In the rows, 128 means zero.
These are runs of 6 systems, one row a step. Runs of the same system follow the same rule from any start.
ratet, path 1, 8 rows:
[[106 115  96 143  91  95 109 163  87 107 140 107  83  96  94 116  91  98]
 [123  95 127 151 121 101 120 179 125  84 165 121  90  92  78 128 123 128]
 [107  98 118 151 139 109 130 184 144  93 115 158  92 131  91 163 134 137]
 [126 116 113 165 130 109  94 141 139  84  72 151  97 131 122 151 113 120]
 [126 116  98 145  96 114  87 128  95 116  80 112  88 112 117 144 110 114]
 [126 118 116 151 101  98 113 152  82 116 146 111  87  98 120 117 112 107]
 [112 100 120 138 133 111 128 170 122 101 159 124  98  86 103 134 148 132]
 [ 96 113 107 142 149 114 134 166 148  93 125 157 105 126 111 147 126 126]]
kipo, path 2, 8 rows:
[[ 95 156  89 118 131 161 178 152 164 147 160 114 148 145 122 112  95 136]
 [157 155 146 139 117 141 134 146 188 130 121 109 164 153  98 110  91 133]
 [164 138 173 117  99 119 121 141 123 164  90 124 152 161 101 143 128 126]
 [168 117 184 131 128 107 116  94  95 137 126 151 131 148 146 129 147 128]
 [128 106 128 115 147 148 129  85 102 137 135 133 120 117 163 147 178 153]
 [103 143  89 132 153 149 149 107 127 129 142 134 124 122 183 116 129 132]
 [113 152  92 121 133 155 125 120 161 123 129  97 153 107 129 106 109 125]
 [124 157 128 109 107 123 141 152 136 152 133 111 154 140 103 110  94 107]]
lelab, path 3, 8 rows:
[[193 101 147 197  92 133  94 163 151 105  96  87  91 121  92 142 117 170]
 [131 124 128 164  99  83 110 211  90 136  72 134  84 109 130 163 152 115]
 [140 102 151 148 143  73  65 121 101  71 113 148 100  75 134 129 159  98]
 [ 81  71  82 117 136 122 114 115  91  85 146 140  74  99  99 156 138 134]
 [124 104  97 187 132 130 131 121 137  71 166 131  74 133 128 106  74 143]
 [141 120  90 171 103 156 114 166 161 112 101  78 101 104 102 139 112 160]
 [132 151 132 159 100  82 109 202 123 123  92 124 113 115 115 123 106  94]
 [149  99 165 120 120  91  73 133 114  98 110 125 124  91  80 140 155 110]]
kipo, path 4, 8 rows:
[[114 135 162 115 189 108 139 168 179 105 133 172 162 106 135 139 188 123]
 [ 88 123 109  90 157 133 119  96 154 107  76 180 144 174 107 165 118 115]
 [129 112  93 139  97 145 109  65 109 112 112 119  99 170 111 126  56 130]
 [161 121 115 163  76 144 127 135  90 153 149  59  94 106 134 111 112 150]
 [147 150 158 151 136 102 146 194 125 147 156 114 133  80 163 108 172 124]
 [106 136 156  95 178 105 122 149 164 110 116 170 170 106 124 142 182 107]
 [ 88 117 113  89 150 127 125  87 132 108 103 180 134 173 103 153 107 113]
 [134 103  97 145 100 159 119  74 115 114 132 109  94 161 109 126  71 149]]
vati, path 5:
[[161 153  99 132  93 182  92 102 169 137 100  32 163  89 111  98 102 144]
 [124 178 162  86  90  89 153 188 106 187 145 114 174 139  96 100 103  73]
 [171 107 221 128 170 105 127 126 169  95 187 149 162 119 101 109 167 142]
 [ 95  97 133  86 161 145 166 119 125 148 110 193 125 185 119 193 172 158]
 [155 129 110 185 137 149 121  60 123 113  99 147  95 174 204 123  97 152]
 [133 141  81 112  84 176 109 106 104 177  86  51 134  97 140 136 138 142]
 [129 184 140 126 109  92 140 161 103 160 169 103 155  99 159  65 106  75]
 [125 115 164  93 167 133 133 140 178 104 182 122 176  85  83 115 171 134]]
Rivol, path 6:
[[106 114  78 134 126 185 172 149 157 139 159  97 113 133 109 143 120 180]
 [155 179 134 181 127 129 144 178 180 133 105 121 144 143 164 105 105 130]
 [138 146 144 100 117 115  79 138 147 131  58 112 167 100  99 144 149 102]
 [124 122 170  91 118  77 125 119  71 145 140 164 132 151 112 127 125  87]
 [142  70 140 131 141 141 120  76 105 104 174 129  97 122 116 136 149 164]
 [102 124  85 142 143 164 182 146 133 147 144 136 103 147 162 146 135 166]
 [143 166 104 172 138 140 112 129 170 110  95 110 138 113 177 103 112 127]
 [108 159 113  87 108 121 105 143 129 143  87 103 163 108  99 127 118  85]]
vati, path 7, 8 rows:
[[118 110  95 150 125 116  55 133 159  61  42 133 104 105  86 161 115 114]
 [115 110 112 124  80  81  82 132  62 112  94 127  85 125  81 136  84  80]
 [145  79 141 158 103  97 106 149  78  96 180 101  72  77  93 117 132 131]
 [ 88 102 102 142 141 109 152 205 113 115 154 143  82  88 118 158 168 135]
 [101 126  94 173 166 108 110 154 162  62 103 162  98 107 149 134 127 119]
 [ 99 116  76 121 114 129  77 117 135  89  68 123 111 116  87 153 104 110]
 [132 118 119 144  83  95 100 132  85 111 131 110  92 127  90 110  72  95]
 [143  94 143 145 107 111 119 174 109 115 163  99  96  86  84 132 146 140]]
Tira, path 8 (8 x 18):
[[ 92 141 126  40 117 156 186 104  96 210 137 142 166 190 110 152 127 127]
 [199 117 195 156 150 145 140  53 140 124 185 128 143 160 165  90 129 166]
 [130 136 103 105 126 189 154 122 125 198  82 102 142 130 171 174 194 176]
 [140 190 148 147 157 107 146 111 134 142 137 157 159 144 223  77 118  94]
 [116 138 106  69 137 175  96  61 156 133 102  88 183  95 116 128 148 129]
 [103 149 136  91 130 129 193 120 107 171 194 150 150 176 136 103 101 115]
 [181 111 161 142 143 177 123  82 177 119 148  96 152 127 123 120 147 184]
 [121 159 123 117 121 148 176 161 122 199  94 142 140 170 163 157 152 143]]
Rivol, path 9 (8 x 18):
[[113 171  89 137 131 141 135 142 144 149  84 120 142 124 175 128 128 118]
 [132 160 130 114 116 108  94 113 125 123 112 108 157 103 131  95 109  82]
 [118 114 147  83 118 118 127 123 108 134 166 120 143 119  73 120 124 111]
 [144 102 160 136 142 131 157 130 137 121 180 145 121 152 111 127 132 155]
 [137 117 119 148 146 160 142 131 161 128 103 135 122 148 142 158 149 171]
 [130 162 114 142 123 128 123 130 128 147  73 133 133 144 173 133 122 115]
 [132 142 126 111 108 116  91 103 101 135 110 101 139 100 133 111 125  97]
 [112 119 139  96 122 114 138 128  96 138 179 121 132 111 107 112 132 113]]
lelab, path 10 (8 x 18):
[[ 96 117 121  95 109 128 161 201 151 148  95 150 128 176  43 184 118 137]
 [195 132 199 172 120  90  98 102 132 111  90 167 128 190 134 121  95 119]
 [141  95 119 112  99 153 108 105  69 172  76 103 100 117 136 185 185 159]
 [120 144 126 162 142  86 141 129  72 129 165 151  96 108 214  91 131  97]
 [110 106  99 113 164 162 105 102 160  90 154  92 142  48 125 123 176 149]
 [ 63 147  76 120 141 119 166 170 151 110 151 157 122 151 110 121  76 104]
 [171 127 150 144 117 146  93  99 185  94 115 102 153 147  78 111  83 139]
 [128 128 126 116  77 127 147 174  93 182  93 115 112 163  98 162 119 133]]
ratet, path 11:
[[162 125 144 138  86 145 130 176 158 142 138  69 137 122  57 124 107 152]
 [147 141 185 133 118  85 146 205 129 153 117 156 138 153 105 142 140 114]
 [144 107 176 118 155  97  86 115 128 104  89 166 137 115 127 158 185 120]
 [ 98 106  99 109 135 124 118  77  74 125 105 163  96 146 157 155 137 120]
 [132 116  92 163 127 147 120  81 109 106 158 102  91 110 169 100 105 141]
 [111 138  81 138 109 161 156 166 134 147 152  77 117 100 125 120 122 148]
 [121 164 137 139 134 108 143 191 169 120 141 126 153 115 116 104 112 106]
 [127 122 153  94 135 116 103 137 160 111  98 139 159 129  69 148 138 115]]
Tira, path 12, 8 rows:
[[ 43 157  42 106 150 139 145 128 156  94 158 130 136 111 124  94  67  89]
 [130 127 112 130 105 157 139 128 182 103 175  85 141 147  48  95  45 139]
 [172 121 169 136  83 136 158 192 144 169 130 102 132 169  62 146 112 160]
 [190 126 214 154 123  89 110 165 123 143  88 153 133 143 131 150 171 131]
 [119 115 144 104 147  97  87 105  90 125  65 170 122 114 155 169 188 105]
 [ 85 110  93 116 151 112 116  67  77  96 149 162  97 117 166 120 123 102]
 [101 107  60 139 129 168 138  97 127 103 176  90  96  98 132 110 103 152]
 [123 152  96 160 114 150 168 189 158 140 160  89 121 120 127 106  98 144]]

Which system made each run below?
path 13 (2 x 18):
[[134 141 146 110 111 109 118 151 121 127 181  82 152  71  94  84 124 101]
 [119 109 168 102 156 114 152 163 158 111 184 152 151 122  73 131 151 133]]
  Rivol
path 14 (2 x 18):
[[114 113 128  43 102 157 130  68  75 184 151  93 160 123  98 135 147 127]
 [137 140 148 146 139 125 191 122 113 148 228 133 124 151 170  76 102 135]]
  vati
path 15 (2 x 18):
[[ 97  89 135 106 200 130 121  94 175  56 172 174 141 104 110 132 161 137]
 [ 77 104  70 117 132 159 156  99 134 116 108 168  97 200 106 164  77 147]]
  vati
path 16, 2 rows:
[[147 126 129 102 127 160  89  50 132 131  96 103 155 123 131 130 139 136]
 [ 98 145 102 107 106 127 168 135  75 175 156 122 119 145 147 118 107 112]]
  lelab
path 17 (2 x 18):
[[168 106 149 181  82  96  97 177  94 131  78 114  77 127 112 158 132 137]
 [145 102 149 164 121  79  88 158  80 106 104 137  81  80 147 145 172 115]]
  lelab
path 18, 2 rows:
[[116 140 161 113 147  75 129 154 118 117 141 172 141 124 130 115 134  82]
 [113  83 133  95 152 135 112  94 139  93 135 147 129 130  79 154 145 141]]
  kipo
path 19:
[[170 149 123 161 126 186 145 127 182 149 131  73 150 124 157 112 134 178]
 [125 191 140 100 118 126 146 165 146 186  85 124 186 142 144 128 137 100]]
  vati
path 20 (2 x 18):
[[124 134 183  71 134  89 104 111 145 114 114 169 181 165  61 125 105  80]
 [163  74 180 109 123 128 111  54  98 123 132 156 116 181  90 152 126 154]]
  ratet
path 21 (2 x 18):
[[152 128 128 141 114 128  71 103 135 115  48 117 129 124 129 147 130 121]
 [124 132 117 119  86 103 115 119  56 155 116 116 104 125 135 121 109  95]]
  ratet
path 22:
[[133  91 145 149 144 135 144 156 194  69 190 132 119 142  45 120  91 159]
 [147 109 133 161 103 141 145 190 156 137  76 139 100 184  79 184 114 171]]
  Tira
path 23:
[[138 146 134 153 135 153 178 155 175 147 121 151 136 197 136 138 101 160]
 [180 148 148 153 114 145  96 111 165 132  56 108 150 148 138 133 119 142]]
  kipo
path 24 (2 x 18):
[[180 124 144 158 110 144 117 101  85 170  89 108 107 126 194 145 176 162]
 [103 151 102 129 143 112 132 141  83 149 130 124 118  70 210 117 180 105]]
  lelab
path 25 (2 x 18):
[[108 111  82 111 100 160 156 133  51 191 147  82  92  90 159 151 175 155]
 [112 175 101 169 158 116 154 165 141 118 174 117 129  77 210  73 129 107]]
  vati
path 26:
[[137 161 165 132 123  74 103 107 137  88 159 146 156 146 108  58  44  60]
 [143  70 157  73  95 151 126 124 107 153 147  89 132 121  26 166 159 164]]
  kipo
path 27 (2 x 18):
[[118 161  91 119 143 200 192  92 174 160 174 104 161 164 165  98  93 165]
 [155 187 128 131 117 178 162 136 198 173 109  89 188 167 134 107  93 149]]
  vati
path 28:
[[155 113 162 129  96 102 105 154 111 121 157  89 128  92  72 109 123 117]
 [126  92 161 130 136 103 145 182 118 121 157 153 107 125  89 154 160 142]]
  lelab
path 29:
[[120  96 111 149 136  93  63 103  78  88  58 163  74 101 161 164 159 110]
 [ 89 100  64 124 111 114  85  91  53 102 129 107  72  72 139 125 122 103]]
  vati
path 30, 2 rows:
[[131 132 134 154 136 125 153 139 156 107 160 143 124 161 118 108  83 131]
 [155 119 138 136 119 154 117 140 161 132  94 108 138 134 101 153 143 161]]
  ratet
path 31 (2 x 18):
[[127 147  97 130 122 174 140 115 177 133 107 105 150 157 114 127  90 150]
 [161 162 140 142  87 130 126 138 129 161 102  98 145 155 128 110  88 118]]
  kipo
path 32 (2 x 18):
[[141 113 149 103 153 149 104 114 170 118  97 124 163 109 107 156 180 151]
 [103 147 115 112 126 116 147 111  98 153 104 173 123 182 157 138 104 105]]
  kipo
path 33, 2 rows:
[[108 130 112 133 148 136 141 119 175  94 128 165 129 178 103 129  78 129]
 [158 115 127 146  98 151 111 115 145 128  86 110 117 169  91 148  92 156]]
  vati
